Each scene shows the same named points in several views, each turned, perhaps mirrored, and shifted as a whole.
A view may leave some points out. In some views, one point has been moved. Which views, in the order they come, and which point in each? Write no view if no view has one.
Scene 1:
panel a:
  Vof [-32  49 -49  43   9   7 -26  11  10 -15  11  31]
  Bup [-30  33 -60  35  21  -9 -10  10  -5  -4   1  31]
  ruf [-26  45 -44  41  22   5 -33 -13   6  -2   4  29]
  Pema [-27  38 -60  44  21   6 -21   0  -5 -17  29  21]
  gunu [-32  42 -48  41  20  -3 -22 -20   6 -19   6  32]
  mizad [-39  49 -70  45  31  -1 -27  -2  -7 -22  19  38]
panel b:
  gunu [-11  21 -25 -12  21  10   9  -3 -23  21  -2  -4]
  Vof [-26   4 -21  -9  10  11  -4  -1 -17   8   5  12]
  ruf [ -5  20 -15 -11  16  20  -1   5 -22  22   4   8]
  mizad [-18  -1 -19 -24   8  11  19  10 -30   9 -14  -2]
  Pema [-30   9  -7 -19   7  12  19   0 -17  21  -9   9]
  Bup [-29   8 -30 -20  13  23  -7   6 -17  27 -22   5]
panel c:
  benu [  9 -26  60 -36 -65 -26 -21  78 -31  44  33  -3]
  Vof [ 11 -33  58 -42 -56 -11   4  68 -19  48  55  -5]
  gunu [ 17 -40  46 -38 -67 -27 -12  76 -23  38  46   7]
  Bup [-11 -33  47 -32 -56 -16   2  76 -39  42  40   6]
  mizad [ 13 -26  71 -42 -61 -10 -12  81 -32  39  41  18]
  Pema [ 13 -27  60 -57 -52 -18   1  80 -33  34  39   3]
  ruf [ 15 -35  62 -52 -60 -16  -1  73 -17  37  56  10]
panel d:
  Bup [-26   4 -18  -4  29  -3  15   5 -38  -1 -15 -15]
  Pema [-26   1 -12   3  35   8   0 -22 -44  -2  -3  -4]
  gunu [-24  -2   0  -2  26  17  14 -17 -31   5 -28  -4]
  benu [-29   9   2  -1  19   8   4 -12 -27 -15 -18  -1]
  ruf [-17   3   3  -8  15  12   9 -17 -48   2 -27  -8]
  Vof [-20  -6  -4 -17  25   7  -7  -7 -41  12 -12  -3]
panel e:
  Bup [ -3   9   8  71 -33  -1 -26  -4  -5   5 -28 -22]
  benu [-10   5   4  64 -24 -27 -32 -14  10   7 -38 -34]
  mizad [ -2   2  26  64 -28 -28 -32 -16  -3  -6 -26 -40]
  gunu [ -1   8  15  55  -9 -24 -36  -6   2   7 -35 -19]
  ruf [  4  15   4  64  -1 -20 -26 -10   6  -2 -34 -23]
  Vof [  6  11  11  52 -23 -17 -16 -20   4  -9 -26 -14]
panel f:
  benu [ 12 -43  48 -24 -39 -47 -34 -35 -23  -7 -10  10]
  mizad [  2 -33  52 -21 -30 -42 -27 -26  -9  -9 -29  11]
  Bup [ 11 -37  48 -13 -30 -44 -29 -32   4  -6   5  27]
  Pema [ -4 -54  50 -15 -27 -42 -36 -34  -6 -18 -21  23]
  Vof [ 18 -48  48  -9 -35 -27 -23 -25  -9 -26 -13  26]
Moved in: panel c
  out of place in panel c: ruf
Scene 2:
panel a:
  pebo [ -4  -1 -48   9  18  -3 -25 -68]
  bufik [ 13  -5 -37 -21  16  -3 -23 -53]
  Nok [ -9  -9 -22  -5  18 -13 -18 -61]
  ruv [  2  -1 -15  -3  23  12 -20 -61]
  gapi [ -2 -16 -23  10  22 -10 -28 -57]
  fuma [-12   0 -32 -25   2  -4 -15 -55]
panel b:
  Nok [  9  59  49 -46  12 -19  24 -26]
  ruv [ 28  56  60 -37  16 -29  28 -39]
  gapi [ 17  69  52 -53  11 -31  14 -26]
  bufik [ 28  75  42 -40  25 -13  39 -29]
  pebo [ 38  55  40 -55  13 -16  14 -19]
  fuma [ 13  51  34 -35  26 -14  42 -21]
panel c:
  fuma [ 14  -8  26  12 -41   1  -6  24]
  ruv [ 16 -17  13  18 -16  10 -11  -3]
  Rabap [  4  -8  18   7 -22  -7  -8  -3]
  bufik [  6   9  16  20 -36  13  -9   6]
  pebo [ -7  -4   9   9 -19  -6 -29  10]
  Nok [ 10 -14  16  14 -35 -10 -11  -1]
panel d:
  Nok [  4  27 -11   9 -33   4   5 -19]
  ruv [  7  34 -24  14 -16   8  -6 -35]
  gapi [  5  15 -11   1 -30   8 -10 -23]
  fuma [  8  46 -19  10 -45  -3  18 -33]
  Rabap [  2  27 -26  13 -33   8  -1 -17]
panel e:
  gapi [  3 -65 -33  -5  40 -14   6 -31]
  pebo [  0 -54 -31   3  41   8  19 -46]
  Nok [-11 -64 -25 -13  35 -14  12 -38]
  bufik [ -6 -85 -16   4  35 -10  21 -53]
  Rabap [ -6 -59 -20  -8  46 -14  22 -39]
  fuma [-32 -76 -22  -6  32  -5  24 -48]
panel f:
  ruv [ 25 -30  42 -22  28 -37   9  12]
  bufik [ 36  -6  52 -30  46 -25  25  26]
  fuma [ 18 -15  58 -19  53 -37  33  12]
  Rabap [ 30 -16  44 -18  31 -38  10  13]
  Nok [ 29 -16  44 -24  31 -38  23   4]
panel g:
  gapi [ 42 -62  13  -7  33 -31  34  51]
  ruv [ 28 -69  -2   0  31 -40  50  64]
  fuma [ 47 -89  21   2  12 -38  52  76]
  pebo [ 51 -66   2   1  12 -48  26  57]
  Rabap [ 36 -81   8  -3  27 -41  34  54]
  bufik [ 42 -74  14 -19  21 -49  45  78]
Moved in: panel f
  out of place in panel f: ruv
